Each path below is one point turned by a fixed rotation once a step. After each direction that follows a path, write how fast that rotation turns it, in degrees a step (0 if it stays still).
Each turn is a multiple of 5 degrees from 10 to 175, or 0.
Each row of a path follows its step; steps can be skipped.
Path 1:
step 7: 10  -15  -16  16  3  4  -6  -7  26  21  15  5  5  5  -3  -5  5  -5  -2  13  1  14  -7  -15  3  -4  14  2  -9  -7  24  -3  6  19  -10  3  5  -9  8  -9  -3  2  6  -1  -6  -4  -5  7  -12  -6  -2  7  -7  -9  13  -14  5  -21  3  -9  -16  12  -9  8  2  -3  -3  5  -10  9  3  7  -14  2  -8  13  1  12  -17  -6  1  8  1
step 11: -7  -9  -1  -3  14  -5  -12  -11  20  15  6  1  -6  9  -4  11  2  8  4  -3  2  -4  14  2  -6  -13  -6  -14  -4  -29  4  6  11  4  3  12  1  -5  2  -4  -15  5  16  -2  -7  12  6  10  2  2  1  9  4  12  6  2  10  -14  -3  -6  -22  23  -8  7  1  -6  4  7  -3  -15  28  -13  3  11  -11  4  -4  13  -9  2  -5  3  6
step 12: 8  -2  13  2  -6  -10  -11  -16  4  -8  -2  -2  2  -2  -11  4  -4  10  9  -4  9  21  -2  -2  -8  -5  -8  1  2  -1  17  4  11  4  6  15  10  1  20  12  -9  11  7  7  -1  14  25  15  8  -13  -6  -5  -5  -5  1  4  4  -18  -8  -11  -8  -3  -15  -1  -1  -17  11  -21  -15  12  5  -16  -2  -5  -10  13  -15  10  -3  15  -2  -4  3
step 13: 14  -9  7  2  -7  -1  -17  13  19  15  3  9  8  -1  -5  -6  10  -4  0  -9  -1  20  -7  -12  10  -10  12  -16  -12  -9  17  4  -2  -3  -1  -15  5  3  14  6  -7  0  12  -13  13  -3  12  6  4  3  6  -8  -7  13  -13  3  24  -21  -8  -5  -11  -3  -1  -5  -11  -9  3  4  2  2  11  -17  1  0  9  3  9  3  -15  20  -1  -2  6
step 16: -13  -7  -2  6  -3  -2  -9  17  8  -4  -9  -10  16  -5  -21  -10  9  -2  0  1  -4  3  -6  -7  -3  -13  3  -1  -21  -7  11  0  25  -5  -28  2  -8  -5  22  2  -8  -1  12  5  10  2  18  21  11  -2  16  -2  3  5  -1  -10  10  -17  -7  -4  -7  4  -7  16  -3  9  2  1  -10  13  -9  -9  1  -10  1  9  -1  4  -12  11  -1  5  0
step 22: -5  -10  6  1  16  -6  -14  -3  13  -4  -1  -10  15  -3  -10  -7  -3  2  11  -2  -15  -8  3  -16  -13  -5  7  -14  9  2  16  -11  14  -2  -8  13  0  -1  5  13  -14  12  -4  -2  1  -11  -5  6  21  16  -2  -7  -4  7  3  -7  18  -5  4  -25  -14  8  4  14  6  -5  -5  9  2  -16  9  -1  -7  11  20  4  1  13  -11  14  0  -9  0
step 26: 2  -20  11  12  -3  -11  18  -10  1  6  -1  1  -8  8  -3  6  5  -11  6  -11  -2  12  -12  -3  3  -7  4  -6  1  -6  19  -4  9  16  -9  9  9  0  6  8  -12  13  2  -1  6  -11  7  5  12  3  -3  -4  3  -2  -9  -9  7  2  22  -13  -15  0  9  7  6  -6  -18  -16  -3  3  14  -7  -6  -5  -9  -3  0  25  -1  14  -21  -20  -17
step 37: -8  -9  -10  17  0  -3  -5  -6  11  0  -5  -8  -8  27  4  8  6  6  3  13  -5  -1  -17  19  -3  -4  -4  1  -12  -10  17  -8  3  -2  -6  7  14  -3  3  3  -12  -2  -10  13  13  -1  5  8  24  -2  6  -15  6  -5  -7  1  -1  2  11  -25  -12  9  0  5  -12  3  -8  -14  16  8  9  0  19  -9  -2  -3  2  15  -5  0  14  -7  6
step 38: -2  -3  -11  27  15  -26  -4  -3  16  -2  -6  -4  7  9  1  -8  -10  11  2  9  -2  -2  -11  5  -2  -12  6  2  5  -16  18  4  0  -6  -14  10  3  -15  3  11  -8  4  2  -7  13  11  6  0  -3  6  -2  -5  1  4  1  4  0  2  -3  -13  -20  -3  -6  28  5  5  -16  2  6  -1  -12  -5  -22  10  7  7  -1  8  -12  15  -8  -2  8
Directions:
-3  2  -6  2  1  2  1  0  1  -3  -3  -3  2  3  0  -1  -1  0  -1  -4  -2  -1  1  1  1  -1  -7  0  -3  -2  -4  -4  3  0  -1  3  0  -2  0  1  0  3  2  1  -1  -1  4  2  1  1  -1  0  0  0  1  -1  -1  3  -2  3  -2  -3  7  4  2  -4  -1  1  0  -2  0  -1  0  0  0  -3  1  0  -3  0  0  1  -2
65
-1  2  0  -2  0  4  -4  -2  2  -4  2  -2  -2  0  0  3  -1  0  0  -1  0  0  -7  3  5  1  -1  2  -1  3  2  1  1  -3  3  -1  1  -2  0  -2  0  -3  3  -3  -1  1  0  -3  0  1  0  -3  1  1  1  -2  -2  2  -2  1  2  6  4  -2  1  1  -2  1  -1  1  2  -2  5  -1  -1  3  -1  -2  -1  2  3  0  3
175
-5  3  -4  1  -4  0  -4  -4  4  1  -2  -1  -1  0  3  2  0  -1  0  2  -1  -3  -2  0  -1  -1  3  -1  3  1  -1  -7  1  2  2  3  0  2  0  -2  -1  -1  1  -1  1  -1  -5  -3  -1  -6  -2  -1  1  0  3  2  4  -2  2  -3  -1  -2  0  2  -1  0  0  0  -1  -1  -3  4  0  -3  2  1  1  -1  2  1  -1  0  2
25
2  2  -1  3  -3  1  0  0  0  0  5  4  1  2  0  1  2  -1  0  0  -6  5  -2  0  1  -1  -3  -1  1  0  -2  2  -1  -2  -1  -5  4  2  -2  -3  -3  3  -5  0  1  1  -1  1  1  -3  -3  2  0  2  2  1  -2  1  5  2  0  -1  0  0  -2  -2  -1  2  2  4  1  -1  -1  -2  1  0  5  -1  2  2  2  -2  -2
65
0  -1  0  -2  -5  -2  4  3  1  2  2  -2  5  1  0  -2  2  -6  -2  -5  2  -2  -3  0  2  0  0  -1  -1  1  1  -4  0  4  -1  -4  -2  1  2  -2  1  -2  1  -2  1  -3  0  1  -2  2  0  -1  4  3  -3  -3  -2  -2  2  -1  1  1  1  -1  -1  -4  1  -1  -1  0  0  0  -2  -2  -2  1  1  4  2  -2  0  2  3
110
-1  5  0  1  -1  0  -2  6  4  -3  -5  -2  -1  0  -3  -4  1  1  -2  1  -2  -3  -2  3  -3  0  2  -2  1  -4  0  1  0  0  -2  -3  2  -2  -5  3  2  -1  -3  1  2  2  1  1  1  2  1  1  -3  3  1  0  -1  -2  -2  -4  4  2  0  0  1  -2  -1  -2  1  3  -1  4  2  -1  0  -1  0  -1  3  0  0  0  1
20
Path 2:
step 4: -6  0  -9  2  -9  -23  -4  5  6  0  1  -20  -6  1  2  -18  -7  -8  0  7  3  -20  -6  7  -6  20  4  -3  3  1  13  4  -6  -3  9  1  -5  -3  12  -5  0  14  5  2  -6  -8  -5  -14  11  18  -1  -3  8  -2  3  0  0  9  12  -12  -14  -18  5  11  -6  13  -14  6  2  0  -9  7  -15  3  -10  -4  -16  -3  -1  -24  24  -10  6
step 5: -3  22  2  -13  3  16  13  -22  -9  1  -5  1  1  10  -11  22  0  6  11  -4  10  7  0  7  7  -5  3  19  -1  5  -7  5  -4  4  25  9  -6  -3  5  6  7  9  15  -1  -1  9  -3  -2  -6  -15  9  3  3  4  -7  7  12  0  -15  13  -4  5  -13  -21  3  1  -2  -5  11  2  -1  10  2  9  4  -7  -5  -4  -4  14  -21  -9  19
step 9: -14  -6  7  -18  17  -8  0  -14  18  12  -14  -5  5  6  11  -1  1  13  4  19  -5  -9  -2  2  -9  5  -5  -5  0  6  9  9  8  15  0  4  -1  14  12  -6  15  18  0  -6  6  1  -8  4  28  4  6  -14  -16  2  -10  -1  1  -6  3  -22  10  -1  -5  12  4  -13  -13  6  -13  1  8  0  13  -7  0  1  -11  0  0  10  -5  3  8
step 14: -16  6  -4  0  5  -3  3  5  0  -10  -15  -12  -9  9  -2  -3  -7  -7  2  3  -8  -1  7  -11  19  2  -1  14  17  -4  -1  12  15  14  -15  4  20  -3  -1  4  0  -5  -1  -3  3  22  -4  -3  3  6  11  11  -3  23  5  -27  3  -9  -6  -3  3  5  -2  0  -2  14  -4  0  -13  -14  6  -12  -2  -6  -3  12  -8  4  18  13  17  14  -6
step 17: 3  -9  -2  -12  -4  -12  15  -14  4  6  2  3  -1  2  -3  -5  0  -20  2  -2  -9  11  -1  16  -9  -7  -18  -13  3  0  -9  8  -3  -2  6  1  -10  -4  -12  -10  -5  11  5  -8  1  7  4  15  3  7  8  -8  -16  6  -11  9  -9  -9  12  0  -7  14  -6  5  -2  6  3  -12  -1  20  7  4  -13  -4  -13  -20  -17  -15  20  11  4  -6  20
step 24: -20  0  4  8  2  1  -9  0  5  4  8  -8  5  5  5  3  -6  24  1  -7  -9  -27  -17  15  19  -2  7  1  -1  -6  0  -10  -16  1  -3  16  0  -2  -9  13  3  21  -8  -2  -13  -3  7  -4  -3  4  -4  0  8  -8  7  3  2  -10  13  15  8  -9  0  17  9  4  -12  6  9  -8  10  -9  9  6  -12  8  16  16  -10  -3  -2  15  4
step 26: -13  -7  12  -12  3  13  5  -16  25  4  -9  -2  -11  5  12  -23  0  13  3  10  7  -10  0  -15  0  -14  -2  8  4  -17  0  -13  2  -1  -9  4  8  -25  -5  1  8  -6  -2  5  3  -2  -2  3  -7  1  -12  -17  -2  -12  -19  -14  3  6  7  -4  14  0  10  3  6  -13  12  -8  -5  -10  6  -4  6  4  14  5  -6  -3  -5  1  18  1  4
step 29: -7  10  -12  9  -8  7  1  6  2  10  12  -8  6  -2  0  -13  6  -7  -4  -3  -8  -6  4  -5  0  -11  -2  -14  -12  -10  -7  5  6  6  -7  1  -5  -14  -18  0  12  9  -7  -12  6  -4  8  -10  17  24  -5  -5  -14  -3  19  -5  -18  9  -1  -2  -4  -8  1  10  -17  10  -19  12  -18  2  -5  17  4  -12  -16  -8  1  15  -3  11  2  -6  -1
step 31: -1  0  -15  -3  -11  5  7  1  0  4  -12  -7  -1  -8  -8  -16  -6  -6  -17  19  8  13  2  -8  2  9  -7  -7  17  2  16  5  7  -4  -10  -6  -3  -22  3  -15  12  -8  -19  -8  2  11  2  -9  -12  17  4  7  13  -2  8  2  -1  4  -10  -13  0  10  9  -5  -20  -13  1  7  3  -15  -12  0  2  1  -2  9  -1  -20  19  -6  11  9  8
Directions:
0  1  2  1  -2  -2  -2  5  0  -1  -3  0  -3  0  -3  1  3  -2  -1  -4  -1  3  -5  -2  -1  3  0  1  1  -1  4  2  -2  -3  0  -2  -4  2  -3  2  1  0  1  5  6  -1  4  2  -2  3  -2  -1  -2  2  -4  -4  -3  0  -1  -2  0  -2  -2  2  -4  2  -2  1  2  1  0  -1  -3  -2  1  -2  -2  -1  -1  -3  -2  -1  2
170
-1  -1  2  -1  2  2  -2  -2  -2  1  -1  3  -5  -2  -1  -2  1  5  1  0  3  1  -1  0  1  2  0  3  2  3  -1  -2  -3  3  0  2  0  2  0  4  0  3  3  1  -1  5  3  0  -1  2  -6  -2  -3  2  0  -2  -2  0  7  -1  2  -1  1  -4  4  0  1  -1  1  3  2  2  3  0  3  2  1  -1  0  1  -2  2  0
175
-5  -1  4  -1  -1  1  -3  3  2  -1  1  -1  4  1  0  3  3  0  2  4  3  0  0  -1  0  -2  -3  2  3  4  -1  -1  3  -2  5  3  -1  1  3  2  -1  1  -1  -2  1  -2  -1  3  -1  3  0  -1  2  -2  -4  1  -1  2  5  2  2  2  1  5  2  -1  3  -2  1  0  1  -4  0  -1  -1  -4  -2  0  -1  0  -3  -1  0
170
-1  2  2  -2  2  0  1  0  1  -4  -2  1  1  2  1  0  -2  2  2  0  -2  0  -2  0  0  1  -5  -4  -1  2  0  -3  -2  -1  0  -1  0  -5  4  0  6  2  2  -1  3  -1  3  0  0  0  -2  0  2  -1  4  -6  4  1  -3  -1  0  1  0  2  0  -1  2  1  2  1  3  3  2  -2  -3  1  0  1  -6  2  -1  -2  -1
20
-3  -3  3  0  2  0  -2  2  2  0  1  1  4  2  2  1  0  1  1  0  2  -5  0  2  -1  0  2  1  -2  -1  5  -1  0  3  2  -4  -1  3  -6  -3  4  -1  -5  2  2  0  1  1  2  -3  -2  1  1  -1  -1  -1  2  -1  0  1  -2  3  -2  -3  4  -1  -3  -4  1  0  0  -1  2  -5  1  2  -1  0  -2  1  2  1  -2
25
-1  4  -2  -1  -2  2  -3  3  1  -2  -1  3  7  3  -4  -3  -3  1  0  0  -3  2  -2  0  3  2  7  2  -2  3  2  0  1  -1  -1  0  1  -5  0  1  -1  0  1  2  3  3  1  0  0  1  5  4  -1  0  4  2  -1  1  1  -2  3  -1  0  1  2  0  -1  -3  1  4  -1  -1  2  0  -1  2  -1  -1  3  1  -2  -2  1
45
